Some points:
<1.3 1.0 1.4 0.2 -1.8 -1.6 1.9 0.2 2.4 -1.9 -0.5 -2.3 -1.0 1.9 -2.4
 0.0 2.2 0.1 0.9 1.6 -2.3 -0.1 -1.4 1.1>
<-1.3 0.7 -1.5 1.1 2.2 0.1 -0.7 0.3 -1.1 1.7 1.7 -0.2 1.3 0.1 1.7
 0.9 -0.5 2.7 -0.7 -1.1 0.9 -1.3 1.1 -0.5>
<-1.4 -1.0 -1.2 -0.1 0.1 0.8 -1.4 -0.7 -1.4 0.6 0.3 2.2 0.1 -1.4 -0.6
 -0.6 -1.1 -0.7 -1.5 -1.6 1.5 -0.5 0.4 -1.0>
<-1.0 0.6 -1.3 1.6 0.4 0.3 0.2 0.6 -0.5 2.4 1.7 -1.0 -0.1 1.0 -0.3
 -0.3 -0.4 0.4 -0.4 -0.4 -0.2 -1.4 0.1 1.2>
<-1.5 0.0 -1.5 -0.5 1.1 0.8 -1.0 -0.3 -1.4 1.3 0.0 1.9 -0.2 -0.7 0.6
 0.0 -1.0 0.7 -1.1 -1.5 1.6 -0.9 -0.1 -0.5>
<-1.2 1.4 -1.4 0.1 2.3 1.2 -1.1 0.2 -0.9 1.1 1.6 1.2 0.3 0.0 1.0
 -0.2 -0.1 -0.2 -0.7 -0.9 0.5 -1.4 0.0 -0.4>
<-0.3 0.5 1.0 1.4 -0.1 -0.2 0.4 1.4 1.1 0.6 -0.8 0.0 0.2 -0.9 1.0
 0.2 0.7 -0.2 0.4 1.1 -1.0 -0.4 -1.0 1.3>
<-0.3 0.1 0.2 -0.2 0.4 0.6 -0.3 -0.6 0.5 -0.6 0.3 0.6 0.3 1.0 1.7
 0.1 -0.7 0.2 -0.6 0.6 -0.2 1.0 -0.3 0.5>
<-1.5 0.4 -1.3 0.2 1.2 0.5 -1.3 -0.5 -1.4 -0.8 0.2 1.0 0.2 -0.9 1.7
 -0.4 -0.9 0.5 -1.3 -1.5 1.1 -0.9 0.9 -0.9>
<0.9 -1.4 2.1 -1.8 -1.8 -1.4 -0.1 -1.0 1.5 -1.5 -1.9 -1.6 -2.0 0.0 -1.4
 -1.4 0.4 -1.9 0.5 0.6 -0.1 1.1 -2.0 -1.0>
<0.0 0.1 -0.2 0.1 -0.1 0.7 -0.1 0.3 0.2 -0.4 0.0 0.8 0.0 0.0 -0.4
 1.2 -0.5 0.0 0.4 0.4 -0.1 -0.1 1.9 0.3>
<1.0 -1.6 0.3 -1.6 -1.4 -1.2 -0.8 -1.0 0.3 -1.2 -1.5 -0.4 -1.8 -1.4 -0.1
 -1.6 -0.5 -1.3 -0.9 -0.6 1.0 0.8 -1.5 -1.6>
<-1.4 -0.3 -1.5 0.4 1.2 0.9 -0.6 0.0 -1.2 0.5 0.7 0.2 1.0 -0.7 1.7
 -0.1 -0.2 0.5 -0.9 -1.1 -0.8 -1.2 0.4 -0.4>
<-1.0 1.0 -0.5 -0.2 0.9 0.8 -0.3 0.7 0.7 -0.1 0.1 0.1 0.4 0.5 2.0
 0.6 0.0 1.2 -0.3 -0.2 0.1 0.0 -0.1 1.4>
<0.8 -1.1 1.2 -0.6 -0.9 -0.9 0.9 -0.7 0.2 -0.9 -0.5 -0.1 1.1 -0.8 -0.6
 0.8 0.5 -0.6 1.3 0.5 0.5 0.2 -0.3 0.0>
<-0.6 -1.3 0.1 -1.2 -0.4 -0.2 -1.2 -1.0 -0.9 -0.3 -1.4 -0.3 -1.2 -1.9 -0.3
 -1.5 -1.4 -0.6 -1.2 -1.2 2.0 1.6 -0.8 -1.7>
<0.9 0.0 -0.6 -0.1 0.2 -0.1 0.6 1.0 0.8 0.3 0.4 -0.3 0.5 0.1 -0.2
 0.2 -0.2 0.2 0.0 0.6 -0.5 -0.4 0.7 0.2>
<0.0 0.1 -0.4 0.4 0.1 0.5 0.0 0.0 0.0 -0.1 0.3 -0.5 0.4 0.9 -0.5
 0.5 -0.1 0.5 0.4 0.2 -0.9 -0.5 -0.2 0.9>
<-0.5 0.0 -0.6 -0.5 0.4 -1.0 0.2 0.1 -0.6 0.5 1.4 1.1 1.0 1.6 1.4
 0.9 -0.6 0.7 -0.2 -0.3 -0.1 0.0 -0.1 1.6>
<1.6 -0.6 0.7 -1.0 0.5 -0.3 0.8 1.2 0.6 0.1 -0.4 -1.0 -0.6 -0.1 -0.3
 1.1 0.3 -0.7 1.3 0.3 0.2 0.3 -0.1 -0.2>
<-1.4 -0.5 -0.8 0.0 2.0 0.2 -1.5 -0.8 -1.4 -0.1 -1.1 0.9 -0.6 -1.7 -0.5
 -1.0 -1.2 -0.3 -1.5 -1.6 1.4 -0.3 0.9 -1.4>
<-0.4 0.2 0.1 0.2 1.5 0.8 0.7 -0.2 0.0 -0.3 -0.1 1.0 1.2 -0.6 -0.6
 0.8 -0.6 -1.2 0.2 0.1 0.0 0.8 0.1 0.4>
<-0.1 1.1 -1.1 1.6 1.1 1.5 -0.2 0.6 -0.8 0.9 0.0 0.9 0.5 1.4 0.7
 1.0 0.7 2.6 -0.2 0.2 -0.2 -1.3 2.3 2.5>
<0.3 -0.3 -0.6 -0.5 0.4 0.3 -0.4 -0.4 0.4 -0.1 -0.3 0.5 1.3 0.6 1.0
 0.3 -0.9 -0.1 0.3 0.0 1.0 0.8 -0.1 0.3>
<-0.1 -0.4 0.7 -0.6 -0.2 -0.1 0.7 -0.9 0.8 -0.1 -0.2 0.7 0.5 0.3 -1.5
 0.6 -0.3 0.7 0.3 0.1 0.5 0.7 0.2 -0.4>
<0.2 1.4 -1.0 1.6 0.0 2.2 0.7 1.0 0.1 1.7 0.2 0.0 -0.5 1.8 1.5
 0.7 0.3 2.2 -0.2 -0.1 -1.0 -1.2 0.6 1.8>
<0.0 2.3 -0.4 0.9 -0.7 0.3 0.4 0.6 0.1 0.2 1.4 -1.0 -0.2 0.3 0.8
 -0.3 0.9 -1.0 0.8 0.0 -0.9 -0.6 1.7 0.7>
<-0.8 -1.4 0.5 -1.6 -0.2 -0.8 -1.0 -1.0 -0.7 -0.5 -1.1 0.4 -1.6 -1.7 -0.7
 -1.6 -1.1 -1.0 -0.8 -0.9 1.1 -0.4 -0.9 -1.7>
<0.6 -0.2 0.2 -1.0 0.1 -0.2 0.2 -1.0 0.0 -0.7 -0.4 -0.1 0.0 -0.2 -0.2
 -0.1 0.1 -0.6 0.3 -0.1 0.0 1.7 -0.1 -0.9>
<0.7 -0.7 1.6 -0.4 0.4 -0.6 0.0 0.0 0.4 -0.3 -0.3 0.3 1.0 -0.8 -1.5
 0.9 1.1 -0.9 -0.4 0.4 0.4 1.5 -0.6 0.4>
<0.8 0.9 0.6 2.4 -0.2 0.6 1.1 1.2 -0.6 1.5 -0.2 -0.1 1.0 0.7 1.2
 1.7 0.4 0.1 1.6 0.5 -0.5 -0.4 0.1 0.9>
<-1.2 -1.0 -0.4 -0.4 0.5 -0.8 -1.5 -0.9 -1.3 -0.5 -0.5 0.8 -0.8 -1.8 1.3
 -1.4 -1.3 0.3 -1.5 -1.5 1.3 0.7 0.5 -1.6>
<0.2 0.2 0.7 -0.1 -0.2 -0.3 0.6 -0.8 0.2 -0.1 0.1 0.4 -1.1 -0.5 -0.2
 1.2 -0.6 -0.5 -0.2 0.4 -0.5 1.0 0.4 0.3>
<0.1 0.9 0.5 0.0 0.1 1.0 -0.3 0.3 -0.2 0.3 0.1 1.1 0.7 1.8 0.4
 0.1 -0.6 0.9 0.4 -0.1 -0.6 0.5 1.1 0.2>
<1.5 -1.6 0.9 -1.7 -1.4 -1.4 -0.6 -1.0 0.3 -1.2 -1.7 -1.4 -2.0 -0.7 -1.6
 -1.6 -0.3 -1.6 -0.4 -0.1 0.1 1.5 -1.6 -1.4>
<-0.7 -1.1 -0.7 -1.1 0.6 0.7 -1.4 -1.0 -1.2 -0.8 -0.8 0.5 -1.0 -1.9 -1.0
 -1.4 -1.3 -0.4 -1.4 -1.4 2.2 0.4 -0.1 -1.7>
<0.9 1.1 -0.2 0.3 -0.9 -1.3 1.0 1.1 0.2 0.1 -0.1 -0.4 1.5 1.2 1.1
 -0.2 -0.2 0.1 0.8 -0.1 0.1 -0.2 0.9 -0.6>
<0.7 -0.6 0.7 0.3 0.1 -0.4 0.3 -1.0 -0.2 -0.7 0.4 0.1 0.4 -0.3 1.0
 0.3 0.6 0.1 0.9 0.4 0.6 1.1 -0.7 0.0>
<1.2 0.4 0.0 -0.9 -2.3 -2.1 0.8 -0.6 1.8 -1.9 -1.4 -2.2 -1.7 1.2 -1.8
 -0.4 1.6 -1.6 0.6 1.2 -1.6 -0.6 -2.0 -0.4>
<-0.1 0.0 -0.4 0.2 -1.6 1.6 0.8 1.8 0.9 1.2 1.7 -0.9 0.4 -0.1 -1.9
 0.3 1.4 0.1 1.1 0.7 -1.4 -0.4 0.1 1.2>
<0.4 0.3 1.2 0.5 -0.9 -0.1 0.8 0.8 0.6 0.7 1.0 -0.5 0.7 0.1 0.4
 0.4 0.6 -0.1 1.2 2.3 -0.6 0.0 -0.1 0.5>
<0.9 1.0 1.6 2.0 0.1 -0.4 1.6 0.9 1.3 -1.5 2.0 -1.9 -0.5 2.2 -3.0
 -0.1 2.1 1.4 2.0 1.9 -2.9 -0.4 0.3 1.7>
<0.3 0.5 -0.7 2.4 -0.6 0.8 0.7 1.9 0.2 2.5 1.5 0.5 2.5 0.0 0.6
 0.3 1.1 1.2 0.4 0.7 -0.5 -1.0 1.6 -0.4>
<1.5 -0.8 2.1 -1.7 -2.2 -2.0 0.6 -0.9 0.2 -1.6 -1.9 -1.6 -1.7 0.4 -1.3
 -1.1 1.6 -2.0 0.2 1.4 -1.1 0.5 -2.2 -0.7>
There is one direction along which these points spread out most. Take the direction at right angles to it along which they spread out most. Then take the direction at right angles to both along which they spread out most. Go by this last direction. For each point below, how far along it does it lie, from 0 to 99? The average is 50, and the first point in the table lies past the average. One standard deviation of the points above along it is 16.
<0.6 -0.2 0.2 -1.0 0.1 -0.2 0.2 -1.0 0.0 -0.7 -0.4 -0.1 0.0 -0.2 -0.2
 -0.1 0.1 -0.6 0.3 -0.1 0.0 1.7 -0.1 -0.9> 34
<-1.2 -1.0 -0.4 -0.4 0.5 -0.8 -1.5 -0.9 -1.3 -0.5 -0.5 0.8 -0.8 -1.8 1.3
 -1.4 -1.3 0.3 -1.5 -1.5 1.3 0.7 0.5 -1.6> 54
<0.7 -0.6 0.7 0.3 0.1 -0.4 0.3 -1.0 -0.2 -0.7 0.4 0.1 0.4 -0.3 1.0
 0.3 0.6 0.1 0.9 0.4 0.6 1.1 -0.7 0.0> 25
<1.5 -0.8 2.1 -1.7 -2.2 -2.0 0.6 -0.9 0.2 -1.6 -1.9 -1.6 -1.7 0.4 -1.3
 -1.1 1.6 -2.0 0.2 1.4 -1.1 0.5 -2.2 -0.7> 58
<1.5 -1.6 0.9 -1.7 -1.4 -1.4 -0.6 -1.0 0.3 -1.2 -1.7 -1.4 -2.0 -0.7 -1.6
 -1.6 -0.3 -1.6 -0.4 -0.1 0.1 1.5 -1.6 -1.4> 59
<1.2 0.4 0.0 -0.9 -2.3 -2.1 0.8 -0.6 1.8 -1.9 -1.4 -2.2 -1.7 1.2 -1.8
 -0.4 1.6 -1.6 0.6 1.2 -1.6 -0.6 -2.0 -0.4> 79
<-1.3 0.7 -1.5 1.1 2.2 0.1 -0.7 0.3 -1.1 1.7 1.7 -0.2 1.3 0.1 1.7
 0.9 -0.5 2.7 -0.7 -1.1 0.9 -1.3 1.1 -0.5> 59
<0.9 1.1 -0.2 0.3 -0.9 -1.3 1.0 1.1 0.2 0.1 -0.1 -0.4 1.5 1.2 1.1
 -0.2 -0.2 0.1 0.8 -0.1 0.1 -0.2 0.9 -0.6> 40
<-1.0 1.0 -0.5 -0.2 0.9 0.8 -0.3 0.7 0.7 -0.1 0.1 0.1 0.4 0.5 2.0
 0.6 0.0 1.2 -0.3 -0.2 0.1 0.0 -0.1 1.4> 45
<-0.3 0.5 1.0 1.4 -0.1 -0.2 0.4 1.4 1.1 0.6 -0.8 0.0 0.2 -0.9 1.0
 0.2 0.7 -0.2 0.4 1.1 -1.0 -0.4 -1.0 1.3> 44
<-1.4 -0.5 -0.8 0.0 2.0 0.2 -1.5 -0.8 -1.4 -0.1 -1.1 0.9 -0.6 -1.7 -0.5
 -1.0 -1.2 -0.3 -1.5 -1.6 1.4 -0.3 0.9 -1.4> 63
<-0.1 1.1 -1.1 1.6 1.1 1.5 -0.2 0.6 -0.8 0.9 0.0 0.9 0.5 1.4 0.7
 1.0 0.7 2.6 -0.2 0.2 -0.2 -1.3 2.3 2.5> 57
